128 stands for zero in the data rows.
Each row of this table is followed by its label. One hidden rule gives the labels. It looks at one to three of the table's principal directions, none of them among the few with the most spread.
[166 143 123  97  57  90  89  81  77  98 118  95 146 148 140 155 200  66
 142 135  79 164 109 126 118 142 154 182 115 189  82 188  98 156 199 188] 2
[108 120 144 229 145 111 173 173 144  92 117  96 105 191 188 173  65 160
 146 115 189 110 133  56 108 111  86 108  77 120 197  74 135 130  63  52] 1
[166 153 149 119 137 139 104  93 102 105  90  60  85 137  99 110 103 186
 130 128 119  83 161 117 151  77 157 126  77 148 126 172 139 115 101 122] 0
[183 169 102  88  98 107  78  93 124 108 116 189 138 109 110 157 142 110
  99 153 104  91 108 135 127 133 118 182 151  80  75 157 141 101 159 171] 0
[ 71  93 142 168  94 136 103 113 119 130 184  33 134 135 166 123 121 152
 187 120 152 145 113 142 135 141 131 104  79 147 170 159  77 172 121 136] 2
[163 149 148 130 106 119  90  69 100  79  97  43 114 166 128 122 116 153
 135 111 114 110 140  92 143 106 154 154  53 180 122 195 114 157 107 130] 2
[127 127 127 129 110 117 105 112 113 121 130  91 135 147 145 135 151 116
 163 149 136 123 137 116 123 120 131 140 116 162 137 158 136 131 151 154] 3
[138 143  99 114 129 120 100 107 132 137 127 185 156 112 135 144 152 118
 121 117 127 110 136 120 132 139 104 183 148 135 106 163 142 130 109 140] 2
[183 166 127 116 120 116 145 123 112  86  67 123 113 182  83 101 130 120
 121 135 115 115 128  84 132 109 128 136 106 125 123 108 184 105 166 102] 3
[120 111 155 132 223 183 170 173 178 145 113 177  91 102 108 102  39 201
  74 130 161 100 167 124 139  99 154  70 170  73 157  81 153  93  33  76] 1
[161 137 152 101  89  99 115  79  91  94  93  39 134 186 147 107 170  80
 146 150 101 167 146  94 123 121 179 142  79 224 116 172 126 153 192 171] 3
[149 134 166 113 112 147 147 117  90 114  90  48 101 141 102 109 147 128
 127 118  98 163 124 127 138 112 178  94  79 182 125 134 114 142 153 133] 1
[157 165 129 206 111  53 157 137 139  63  85 103 115 204 126 190 117  95
 136 112 153  88  93  48  97  97  67 147  54 132 147  81 144 133 156  58] 2
[ 78  71 150 116 124 143 121 122 137 147 172  71 144 115 163 109 161  87
 157 133 117 199 133 164 123 153 174  90 133 190 143 145  73 172 155 168] 2
[142 128 143 172 134  91 119 121 134  72 119  79 107 175 165 166  83 125
 131 118 132 105 132  89 106 110 115 139  84 147 138 134 103 145  96 105] 1
[136 149 126 129 210 164 144 141 178 129 106 181 106 115  92  83  24 207
  75 100 150  64 155 114 151 114  98 114 127  55 137  96 170 101  21  59] 2
[202 193 111  12 137 172 133 112 107 160  57 219 128  70  26  88 175 116
  59 129  60 134 121 160 156 136 147 153 169 107  47 129 188  83 162 161] 1
[116 137 115 153 108  73 143 117 145 121 137 126 147 154 113 122 142  94
 133 109 131 129 103 115 120 134  94 144 100 128 126 106 117 154 174  92] 3
[164 142 108 103 121 104 113 104 110 128 107 168 141 119 114 124 179  90
 113 122  97 115 148 135 133 118 133 163 145 160  88 151 144 115 163 151] 1
[105 103 138 206 133  87 170 174 145  99 134  91 112 204 172 144  97 124
 171 160 185 117 142  75  98 100 110  94 117 121 197  69 149 113 148  80] 2
[105 124 112 145 105 142 139 158 123 154 151 182 162 117 140 143 142 133
 136 147 168 122  99 121 125 146 112 127 168  88 145 111 156 110 140 144] 3
[208 183 106  78 127 119 146 144  97 116  58 213 114 114  64 157 172  87
  79 122  69 118 111 129 119 118 115 167 166 117  60 106 171  84 165 135] 1
[143 123 118 116 112 130  74  93 124  98 143 109 134 136 146 110 118 126
 142 133 112 115 137 139 137 140 130 143 117 124 120 168 122 130 126 160] 2
[ 95  95 114 114 131 165  94 125 122 155 174 142 155  97 171 113 128 140
 145 125 129 141 143 161 137 162 131 133 162 134 130 167 114 138  87 172] 3
[129 136 149 168 112 109 166 151 101 109 101  49  95 169 101 141 142 126
 163 120 132 128 110 106 118  92 122  97  74 159 155  96 132 130 167  89] 2
[119 119 100 130 113 117 129 159 128 146 154 191 137 107 130 160 158 109
 140 150 133 127 113 152 114 137 109 138 190  85 124 107 134 103 161 141] 1
[ 98 112 137 125  89 130  86  86 136 124 175 110 168 105 181 162 128 112
 116 103 120 175  86 138 124 186 138 160 108 147 110 184  45 201  96 168] 2
[ 75  81 165 130 163 146 104  96 169 139 174  39 123 116 164  84  78 153
 142 130 144 143 160 152 139 128 167  80  90 161 160 157  73 170  89 138] 1
[ 96  94 157  73 122 190  91  85 126 155 158  78 157  83 145  88 150 121
 126 122 105 195 126 169 151 170 195 104 120 186 119 192  78 179 115 200] 3
[173 154 147 125  96 131 121 106  76  92  81  70 106 152 110 140 149 136
 129 113 101 129 121 105 136 106 156 138  78 174 114 162 127 135 135 135] 1
[120 119 135  99 143 171 133 143 133 151 142 162 119  72 100 126 115 149
  93 109 105 148 107 175 137 146 148 110 164  93 106 124  98 133  97 134] 1
[ 19  62 151 163 202 175 150 174 201 183 207  76 111 104 135  63  40 197
 173 150 200 114 151 170 135 120 121  21 138  74 216  76 120 126  80  89] 1
[128 130 154 118 177 179 128 124 149 128 113  96 101 119 118  85  57 191
 108 127 141 105 155 127 150 114 146  86  99 109 149 126 143 116  60 113] 0
[ 81 109 125 207 151  51 192 169 190 131 150 120 116 165 130 143 119  90
 151 126 168 123 123 111 100 105  72  92 103 110 176  28 117 134 179  37] 0
[161 145 144  63 113 131  85  65 119 118 110  94 132  98  85 116 167  94
 104 119  70 146 113 157 140 130 173 142 103 176  73 187  94 157 166 178] 1
[158 159 134 141 132  99 111  84 133  86  92  77 123 172 109 107 106 132
 129 109 129  83 137  84 137 102 111 146  53 157 127 150 147 140 125 101] 3
[126 124 115  98 121 178 127 158 120 164 146 217 142  77 142 146 129 153
 101 156 136 142 117 155 132 159 142 131 208  64 116 123 141  93 103 171] 1
[171 151 149 130 109  76 142 112 105  82  85  64  98 173  94 140 146  89
 125 121  90 131 116 109 112  93 146 131  82 173 105 124 112 140 188 111] 1
[ 71  95 150 170 113 129  96  89 149 116 175  31 154 150 186 113 101 137
 167 111 164 141 122 112 134 149 128 111  53 172 172 167  80 192  99 134] 2
[134 154 105 205 125  86 221 225 130 119  95 210 114 175 112 193 128 116
 128 130 173 106  89  71  92 110  52 127 158  60 161   7 188  80 154  39] 3
[105 110 145 217 154 125 170 176 154 105 142 115  89 169 170 136  24 209
 128 135 195  90 147  89 124 103 111  84 111  52 198  66 134 105  55  50] 0
[ 91 128 126 156 145 126 141 123 189 137 150 144 149 115 131 123  97 126
 110  97 154 133 101 121 134 158  86 115  88  97 147  91 107 160 101  84] 2
[100 109 143 151 135 138 126 124 133 127 146  78 127 144 156 110  98 155
 148 126 152 129 142 118 133 128 134 108 100 142 159 138 117 145  98 121] 2
[169 133 130  67  76 122  43  49  83 111 127  93 146 105 152 154 195  90
 132 143  74 147 137 151 133 136 184 185 124 204  69 243  86 154 159 231] 0
[132 128  92 145 148  80 143 162 141 134 141 206 129 127 107 142 131 103
 124 130 128  81 131 141 107 108  84 146 189  88 111  92 151  94 155 103] 1
[107 112 118 118 162 203 129 164 139 175 148 194 127  85 164 106  83 201
 121 162 169 115 167 148 149 144 131 101 186  55 160 111 172  72  52 146] 1
[ 81  70 129  76 111 149  30  57 116 166 214  86 161  59 203 126 158 127
 152 129  96 170 164 205 141 165 188 163 158 197  96 255  27 190  89 235] 0
[ 69  79 126 232 135  78 180 186 146 132 173 124 122 174 206 161 100 137
 166 138 194 126 153  99 100 112 100 105 142 116 198  68 113 126 113  68] 0
[153 155 118 130 110 122 110 109 127 112 113 135 132 137 117 124 125 135
 128 139 137  95 121 112 138 123 111 139 104 102 126 129 158 108 144 131] 1
[199 185 137 109 108 107 136 111  87  86  48 102 103 168  75 148 153 119
 114 124  98 113 116  81 124  93 137 161  90 161  99 141 160 119 159 114] 2
[ 94 113 112 155 159 134 159 173 177 148 157 200 133 102 125 141  98 130
 110 113 150 127 107 143 120 149  85 109 164  60 144  63 123 122 102  84] 2
[163 159 115  83 146 139 151 132 114 151  78 177 123 117  76 104 164 125
 104 126 105 130 149 126 141 115 133 146 154 139 102 119 177 100 144 118] 2
[204 176 110  77 118 117 156 140  81 120  56 178  97 131  67 131 182 102
 100 127  64 141 138 133 129 110 134 161 156 131  74 107 169  85 177 121] 0
[207 157 120  70  56  95  66  76  62  64 100 107 125 152 129 170 179  75
 123 135  43 158 105 130 113 144 164 209 134 168  51 209  92 149 176 198] 1
[116 125 116 140 154 145 160 168 157 153 131 203 131 107 121 134 114 142
 108 136 157 118 126 127 128 132 108 112 171  72 144  77 157  97 111 102] 2
[124 119 130 145 194 166 223 210 138 159  85 168  97 167 116  52  93 171
 130 162 173 125 197  98 140  98 128  56 168  91 193  19 237  47 118  62] 2
[150 151 144 150 152 134 195 173 118 114  74 128  87 146  83 138 110 143
 102  91 116 134 114 105 124 107 114 104 104 122 133  65 143 118 109  56] 1
[ 95  96 153 113 137 146 135 125 131 166 153  82 116 105 137  97 135 145
 143 160 137 154 158 163 138 114 180  80 137 146 148 133 108 126 148 152] 0
[135 121 130 121 119 151 103 110 100 125 126 121 138 126 134 118 141 149
 134 123 129 120 142 122 143 122 157 140 136 155 127 179 135 132 107 153] 3
[167 154 139 109 107 120 119  95  96 107  91  88 118 153 108 108 141 135
 125 133 110 122 141 108 141 107 156 142  95 158 113 158 143 125 150 138] 1
[168 155 152  98 144 131 140  97 120 107  69  80 110 147  87  87 130 117
 102 105  92 136 143 111 143 109 153 117  69 181 108 133 140 138 139 115] 1
[107 127 126 112 140 146 143 119 141 164 127 134 146 103 101  90 156 121
 124 106 126 147 130 142 148 139 127 114 114 151 129 122 134 142 137 119] 2
[175 186  83 151 140  79 131 139 149  87  87 198 124 155  83 164 114 104
 114  96 119  62  99  91 112 120  27 183 110  78 104  87 176 104 128  66] 1
[112 104 128 145 135 144 121 150 125 133 156 122 104 120 147 129  98 171
 148 146 143 115 147 150 130 117 136 107 154  90 152 125 121 107 101 126] 0
[ 78  91 118 149 105 139  88 132 129 152 199 135 154 107 198 161 120 155
 165 162 173 125 128 143 121 149 129 138 170 101 156 167 102 133  99 174] 2
[ 94  96 115 140 144  92  90 107 184 131 185 137 150 123 176 125 107 101
 143 156 151 110 149 145 115 136 111 131 143 113 139 135 105 135 138 147] 1
[112 119 139 138 153 155 136 143 133 140 140 123 112 116 140 112  73 182
 117 126 145 112 143 137 137 123 133 104 131  97 144 121 126 118  71 115] 0
[142 145 116 173  69  32 151 136 119  84 117  98 129 182 143 206 190  24
 157 119 104 163  75 102  81 135  76 160  82 164 116  84  93 156 229 105] 0
[163 155 144  52 104 119  79  45 106 137 104  67 137  95  82  98 192  86
 119 134  72 134 131 161 147 114 176 141  81 206  69 201 109 148 200 200] 0
Which label does each new row get?
[107 111 128  92 127 143  90 108 134 154 162 100 134  90 112 107 151 116
 154 150 115 129 128 180 134 129 145 109 140 137 120 158 112 130 164 177] -> 1
[129 116 125 103 124 155 119 123  98 140 128 118 120 117 131 109 148 146
 139 117 103 160 153 149 143 136 156 138 146 152 122 160 116 136 108 140] -> 1
[ 97 108 139 168 148 130 164 175 152 128 150 118 100 132 113 132  83 154
 135 126 151 123 108 138 118 118 114  80 134  73 162  69 115 123 118  77] -> 1
[113 101 147 115 116 131 106 108 116 122 150  60 121 134 149 116 133 123
 152 135 110 162 139 148 127 133 167 118 117 169 131 164  85 158 135 155] -> 1
[141 138 117  95 100  92  74  61 139 113 139 110 159 123 121 121 169  72
 131 126  97 131 117 140 131 142 130 167 101 166  90 181 102 162 181 169] -> 2
[112 112 173 170 184 167 223 194 136 143  94 103  78 147 126  98  65 189
 105 124 164 143 161 104 135  95 156  40 113 115 185  41 152 100  77  55] -> 0
[ 84  94 126 142 106 117 119 140 133 156 185 110 132 109 155 143 146 121
 166 161 146 143 121 165 118 133 134 107 153 113 148 124  96 129 166 154] -> 0
[156 144 116 100  78  83  85  94  98 115 130  98 129 126 121 161 191  72
 155 155  89 128 112 152 112 120 131 162 122 159  88 166 109 128 213 185] -> 0
[ 32  60 144 166 152 144  87  90 172 165 214  67 170 111 223  98  95 158
 166 122 189 134 171 136 142 148 142 107 101 180 183 187  75 187  56 151] -> 2
[207 165 104  87 121 137 159 166  79 126  56 226 108 126  98 152 184 106
  96 151  90 134 147 119 125 114 139 156 197 112  89  97 198  54 163 141] -> 0
[ 71  96 141 226 141 145 196 221 154 149 168 179 112 118 181 199  60 192
 116 132 210 123  99 110 107 130 102  79 163  33 195  41 111 109  54  66] -> 0
[103 120 143 148 177 184 158 166 160 156 133 160 107  96 123 117  59 208
 102 130 175 103 139 129 144 119 129  79 144  60 167  88 147 100  48  90] -> 1
[121 106 140 144 106 148 180 201  88 133 130 130 105 134 155 168 143 115
 139 145 119 185 106 142 102 142 142  92 169 116 141  73 118 107 145 137] -> 0
[ 78 105 152 135 131 165 185 176 132 177 145 128 131  92 127 143 143 127
 120 118 140 192  93 151 122 152 142  78 141 129 147  80  97 147 126 120] -> 2
[107 119 140 168 171 156 136 135 145 117 121  85 115 152 147  97  67 178
 142  99 160 101 158  99 143 118 105 100  76 138 175 120 147 134  49  81] -> 2
[108 111 126 135 140 156 151 157 125 152 136 153 132 127 141 106 118 158
 132 137 153 136 147 125 136 133 138 110 162 111 154 112 152 112 104 119] -> 3
[115 121 165 126 153 125 166 121 149 124 110  49 106 144 116  92 113 108
 120 102 105 176 133 131 129 127 145  82  62 178 138  95  94 165 137  93] -> 0
[149 149  83 105  96 113 130 149 117 144 128 231 156 100  95 159 194  75
 119 134 106 131  86 150 117 153  91 165 190  87  88 104 154 101 192 149] -> 3
[150 147 125 153 113  90 198 162 120  96  78 130 125 196 117 133 158  66
 127 106 111 179 106  79 107 140 100 130 101 154 135  53 151 136 182  69] -> 2
[ 95  99 121  94 128 163  64  84 127 157 174 113 164  94 158  94 139 145
 152 132 132 130 154 158 149 151 153 144 145 161 126 212 111 154  96 190] -> 3
[112 127 126 125 144 129 121 125 148 168 147 156 124  75  98 135 135 151
 118 141 147  87 133 161 138  99 133 113 150 100 125 131 127 108 136 133] -> 1
[167 172 144 115 115 141 137 125  92 116  84 127 110 117  93 164 119 155
  88 101 105 119  94 113 129 119 134 150 105 128  93 144 121 133  96 122] -> 2
[ 95  97 106 170 121  96 132 161 154 135 174 171 142 124 159 169 145  94
 153 145 154 125 115 139 104 135  97 125 171  97 149  95 116 120 157 123] -> 1
[134 138  90  79  96 128  86 114 124 153 148 208 175  83 111 155 201  76
 131 147 110 132  94 158 122 160 114 177 191 116  84 162 139 122 181 193] -> 3
[139 151 120 147 123  90 115  95 141 107 116 128 142 150 124 138 126 123
 121 108 138  98 124  92 130 119 103 166  91 142 121 147 130 149 122 102] -> 3
[122 129 123 116 141 127  56  51 151 120 145  98 156 118 137  94 111 146
 133 110 136  82 155 123 154 125 127 159  85 162 121 212 118 161  88 149] -> 3
[ 94 118 126 173 134 116 111 121 164 119 163 119 143 140 179 146  75 151
 138 124 173 106 124 105 122 142  93 135 101 102 159 130 110 149  76 109] -> 1
[223 183 122  86  73 103 113  97  64  79  55 137 112 152  93 164 186  96
 103 128  65 138 114 105 126 116 154 191 120 156  66 163 140 116 178 152] -> 0
[141 146 127  61  91 118  69  60 112 126 132 105 169  99  96 137 190  67
 120 107  72 154  83 151 127 156 147 180 114 196  60 214  83 187 171 197] -> 3
[187 175  86 104 105 108 112 127 107 117  98 237 141 101  73 171 171 103
  92 114  96  84  92 132 125 125  94 190 174  85  66 134 160  95 156 137] -> 2
[103 103 110 138 115 136  80 114 131 139 183 133 142 108 171 122 112 156
 155 149 149 103 144 156 137 140 123 133 149  95 141 162 118 119 109 163] -> 0
[ 83 114 108 145 189 155 133 161 186 170 168 198 132  90 116 103  62 187
 121 134 182  69 143 147 138 124  85 103 173  40 159  93 160  96  66  92] -> 2
[103 115 112 121 136 130 128 136 146 167 152 165 149  95 118 119 158 110
 137 142 142 120 130 154 131 129 118 115 160 119 131 117 142 113 160 144] -> 2
[151 136 132 149  72  63 104  97  93  88 113  35 119 192 167 163 182  78
 191 168 124 134 142  95 106 101 133 153  75 199 139 157 124 132 211 156] -> 0
